Y: 3 groups of rows, each row roughly a mix of its group's hidden directions; some rows fit no group:
Y (101 x 10):
|  15 | -44 |  14 | -38 |  32 |   4 |   9 |   3 | -24 | -21 |
|   4 |   9 | -10 |  48 |  42 | -29 |   5 |  11 |   2 | -28 |
|   0 |   6 |   1 | -35 |   3 | -23 |   3 | -59 |  15 |  23 |
|  14 | -51 | -21 |  15 |  -9 |  11 |  10 | -32 |  32 |  -8 |
| -54 |  10 | -16 |   4 | -14 |  29 |   1 |  17 | -37 |   3 |
|  18 |   4 | -16 | -26 |  11 |   7 |   1 | -46 | -21 | -44 |
|  30 | -18 |  -7 |  25 |  42 |  -2 |  36 | -12 |  27 | -13 |
| -29 |  26 |  24 |   0 | -13 |  -1 |   9 |  30 |   7 | -51 |
|  40 |  28 |   7 |  27 |  -7 |  -3 |  22 |  -3 | -32 |  35 |
|   5 |   0 |  49 |  17 |  22 | -14 | -31 |   2 | -10 |  38 |
|  49 |  30 |  -5 |  -2 |  -9 |  -1 | -16 |  23 | -23 | -34 |
|   1 | -16 | -30 | -50 |  10 | -33 |   6 |  27 |  14 | -13 |
| -19 |  -7 | -23 |  26 | -50 |   8 | -13 |   7 | -34 | -19 |
| -31 | -20 |   4 |  23 | -19 |  18 | -37 | -18 | -14 |  38 |
|  32 |  -6 |   6 | -12 | -11 |  18 | -17 | -28 | -42 | -38 |
|   9 |  53 | -13 |  -4 |   5 |   5 | -13 | -10 |  24 | -45 |
|   7 |  17 | -37 |  47 | -27 |  17 |  12 |  10 | -20 |  20 |
|  -3 |  12 | -10 | -48 | -16 |   3 |   6 | -15 | -47 | -24 |
| -28 |  -7 |  15 |  45 | -13 | -22 |  33 |  -1 |  14 |  31 |
| -15 |  15 | -12 |   5 |   6 |   0 | -14 | -47 |  52 | -15 |
|  31 |   2 | -13 |  -3 |  -3 |  -3 | -20 | -27 |  -8 | -60 |
|  17 |   4 |  12 |   6 |  11 |  48 |  -8 | -49 |  19 | -17 |
|  16 |  36 |  20 |   2 |  -1 | -31 | -51 | -11 |   0 | -16 |
| -18 |  25 |   0 |  33 | -29 | -21 | -20 |  18 | -25 | -36 |
| -20 |  10 |  16 | -45 | -34 |  32 |   8 |   0 |  31 |   1 |
|  27 | -14 |  17 |  22 |  -7 |  27 | -14 | -35 | -44 |  12 |
|  36 |  34 | -13 | -24 |  39 | -18 |  -2 |   2 |  -1 | -31 |
|  29 | -23 | -10 |   3 | -10 |  35 |  -2 |  37 | -38 |  16 |
| -50 |   1 | -28 |   4 | -16 | -16 |  -9 | -32 | -31 |  -3 |
| -31 |  12 |  28 |  14 |  53 | -20 |  -9 |  23 |  -3 |   3 |
| -41 |  -2 |  16 | -45 |  -2 |   2 | -26 |  23 | -10 | -26 |
|  22 |   3 | -12 |   6 |  38 | -18 |  28 |  34 |  -6 | -39 |
|  -1 |  -6 |  23 |  10 | -22 |  -7 |  30 |  22 | -56 |  15 |
|   8 |  11 | -21 | -55 | -29 |  11 |  -5 | -10 |  24 |  23 |
| -28 |  -6 |  -5 |  14 | -18 | -31 |  -9 | -30 | -51 |  11 |
|  25 | -33 |   1 | -43 |   8 |   2 |  -4 |  -4 | -32 | -35 |
|  17 |  13 |   8 | -31 |   2 | -12 | -20 | -30 | -21 | -51 |
|  -1 |   8 | -42 | -22 | -40 |  11 | -36 |  20 |  10 | -10 |
| -34 |  29 |   9 |  23 | -29 | -11 |   1 |  -8 |  37 | -31 |
|  47 |  23 | -17 |   1 | -40 |  -3 |  -2 | -16 | -32 |  -8 |
|  30 |  -4 | -23 |  -2 |   8 |  46 | -34 | -17 |  21 | -22 |
|   4 | -20 |  -7 | -24 |  23 |   8 |  23 | -29 |  49 |  21 |
|  21 | -29 | -38 |  23 |  34 |  -9 | -23 | -23 | -19 |   1 |
|   0 | -53 |   9 |  23 |  23 |  21 | -12 | -32 |  -5 | -19 |
|  12 | -12 | -17 |  22 |  19 | -13 |  30 |  38 | -29 | -34 |
| -31 | -22 |   1 |  31 | -25 | -21 |  10 |   1 | -48 |   4 |
|   9 | -47 | -21 |  31 |  28 |   1 | -16 | -34 |   8 |   2 |
|  -2 |  -6 | -30 |   4 | -20 |  16 |  -6 | -64 |  11 |  -5 |
|  -5 |  -1 |  -3 | -66 |  -8 |  20 | -19 |  -8 |  10 | -22 |
| -18 |  10 | -17 | -30 | -17 |   9 |  35 | -29 | -41 | -14 |
| -14 | -26 |  -5 | -54 |  23 |   8 | -13 |  -1 |  20 | -31 |
| -22 |  39 |  22 | -29 |   4 |   0 |  17 |  23 |  37 | -21 |
|  34 |  29 |  32 |  -1 |  -9 |   8 | -44 |  15 |  25 |  -4 |
|  51 | -37 | -22 |   9 |  13 |  19 | -17 |  10 | -19 |  13 |
|  16 |  14 |  -2 | -32 |  45 |   6 |  12 |  -3 |  47 |  -5 |
| -17 |  30 |   9 | -18 |   8 |  13 | -21 | -37 |  36 | -31 |
|  -4 | -19 |  39 |  14 |  -4 |  12 | -21 |  -9 |  -3 |  56 |
|  15 |   9 |   5 |  52 | -21 |  13 |   5 | -24 |  -8 |  41 |
| -14 |  10 |   5 |  -2 |  17 |  41 | -35 | -41 |  26 |  -3 |
|  46 |  -7 |   2 | -22 |  22 |  -7 |  42 |   5 |  30 |  -9 |
|   4 |  17 | -24 | -40 |   1 |   6 | -33 | -15 |  13 | -44 |
|  21 |  33 |   1 | -11 | -24 | -40 |   1 |  -3 |  -6 | -46 |
|  50 |   1 |  33 |  -7 |  17 |  -5 |  32 |  30 |  -5 |   6 |
| -13 |  15 | -37 |  -5 |   3 |  30 |  19 | -40 |  23 | -28 |
| -18 |   9 |   8 | -35 | -11 | -33 |  21 |  24 | -44 |   8 |
| -28 |   5 |  -9 |  24 | -66 |   2 |   1 |   8 |  -2 |   6 |
|  28 | -20 | -24 | -17 | -12 | -31 | -43 |  27 |  -9 |  13 |
|  42 |   7 | -10 | -22 | -49 |  -9 |  22 | -15 |  -5 | -19 |
| -17 | -37 |   7 | -12 |  14 |   7 | -43 | -10 | -35 | -27 |
| -55 |  -9 | -20 |   8 |  20 |  35 |   3 |  15 | -15 |  16 |
| -13 |   2 | -26 |  13 | -29 |  11 |  32 | -47 | -13 | -24 |
| -43 | -28 | -36 |  14 |  -8 |  -3 |  24 |  -4 |  21 | -25 |
|  -1 |   1 | -48 |  -2 | -13 |  -3 | -30 | -28 |  41 |  -7 |
| -21 |  26 | -54 |  -1 |  26 |   9 |  30 | -12 | -11 |   1 |
| -23 |  11 |  28 | -24 |  -9 | -47 |  10 |  24 | -27 |  14 |
| -32 | -29 |  -3 |   5 | -22 | -23 |  27 |  33 |  29 | -19 |
|  52 | -37 | -31 |  19 |  21 |  -5 |   3 |  -8 |  -6 |  -8 |
| -12 |  -3 | -25 |  -5 | -40 | -33 |  15 |  35 | -30 |   7 |
|  16 |   0 |  13 |  19 | -12 | -18 | -29 |  59 |   8 | -15 |
|  49 |   2 | -13 |   2 |  -5 | -14 |  28 |  24 | -14 | -40 |
| -33 |  10 |  36 |  12 | -16 | -27 | -17 | -19 |  30 |  28 |
| -58 | -14 | -27 |   4 |  17 |  28 |   0 |  -1 |  22 |   5 |
|   0 |  34 | -43 | -20 |  -6 |   3 | -25 | -21 | -29 | -25 |
| -36 | -39 |  -5 | -18 | -40 |  -6 |  10 |  19 |  28 |  -1 |
| -17 |   8 | -21 |  27 | -28 |   5 |  38 |  44 |  -4 | -16 |
| -29 |  17 | -38 | -12 | -30 |  -1 |  34 |  31 | -10 | -11 |
|  15 | -18 |  -4 |  61 |  -2 |  17 |   6 | -23 |  27 |  -5 |
| -26 |  10 | -21 |   3 | -30 | -17 |  46 |  25 | -26 | -11 |
|  22 |  -5 |  11 |  42 |  -3 |   6 |  24 | -12 | -14 |  51 |
|   1 |  13 |  39 | -25 |  11 | -16 | -54 |  -3 |  19 |   1 |
| -16 |  16 |  42 | -29 |  13 | -44 | -24 |   2 |   6 |  10 |
| -34 |   6 |   9 | -39 |  38 | -11 |  -3 |  34 |  15 | -14 |
| -23 |   5 |   1 |  15 | -21 | -35 |  -1 | -55 |  21 |  -4 |
|  -2 | -46 |  23 |  26 |   5 |  30 |  13 | -25 |   3 |  30 |
|  46 | -13 |  34 | -14 |  -6 | -25 |  24 | -17 |  24 |  18 |
|  -5 | -28 | -22 | -28 |  27 |   4 | -19 | -15 |  30 | -41 |
|  35 | -35 | -41 |  24 |   2 | -25 |  15 | -15 |   9 |  13 |
|  -9 |  -4 | -23 |  28 | -24 |  13 |  44 |  41 | -17 |   0 |
| -13 |  -9 |  -7 | -59 | -32 |  13 | -30 |  -5 |  -8 |  -3 |
| -26 |  16 |   5 |  -4 | -23 |   4 |  31 |  54 | -24 |   1 |
| -16 | -16 |  21 |  16 | -40 | -14 |   2 | -16 | -42 |  30 |

one row of each group, then the others: which group is each in?
|  22 |  -9 | -19 |  41 | -22 |  18 |   3 | -25 |   1 | -43 |
<121>
|   6 |  39 | -15 | -13 |   0 | -33 | -15 | -13 | -41 | -30 |
<52>
| -48 | -10 |  40 |   4 | -19 |  14 |  17 |  27 |  12 | -14 |
<94>

| -11 | -56 |  11 | -15 |   6 |   4 |   6 |   2 | -13 |  46 |
<94>
|  22 |  15 | -10 | -21 |  -8 |   7 |  -9 | -13 |   1 | -66 |
<94>
| -29 |  12 |  -4 |  17 | -44 | -39 |  -7 | -24 |  21 | -11 |
<121>
| -22 |  -2 |  27 |  22 | -27 | -37 |  23 |  20 | -33 | -12 |
<52>
|  34 | -36 | -49 |  -4 |   3 | -16 |  -2 |   3 | -21 |  20 |
<121>
| -33 |  19 | -33 |  10 |  23 |  17 | -14 |  30 |  -6 | -37 |
<52>
| -32 |  -5 | -15 | -16 | -10 | -23 |  11 |  32 |  41 | -30 |
<94>
|  22 |  -4 |  18 |  -3 | -23 |  31 | -26 |  43 | -33 |  -9 |
<121>
| -28 | -12 |  23 |  22 | -10 |  42 |  -1 | -26 |  37 | -12 |
<94>
| -41 |  -5 |   6 |  18 | -29 |  -2 | -12 |  -8 | -48 |  22 |
<52>
| -30 | -18 |  13 |  -6 |  40 |   0 |  23 |  19 |  44 | -13 |
<94>
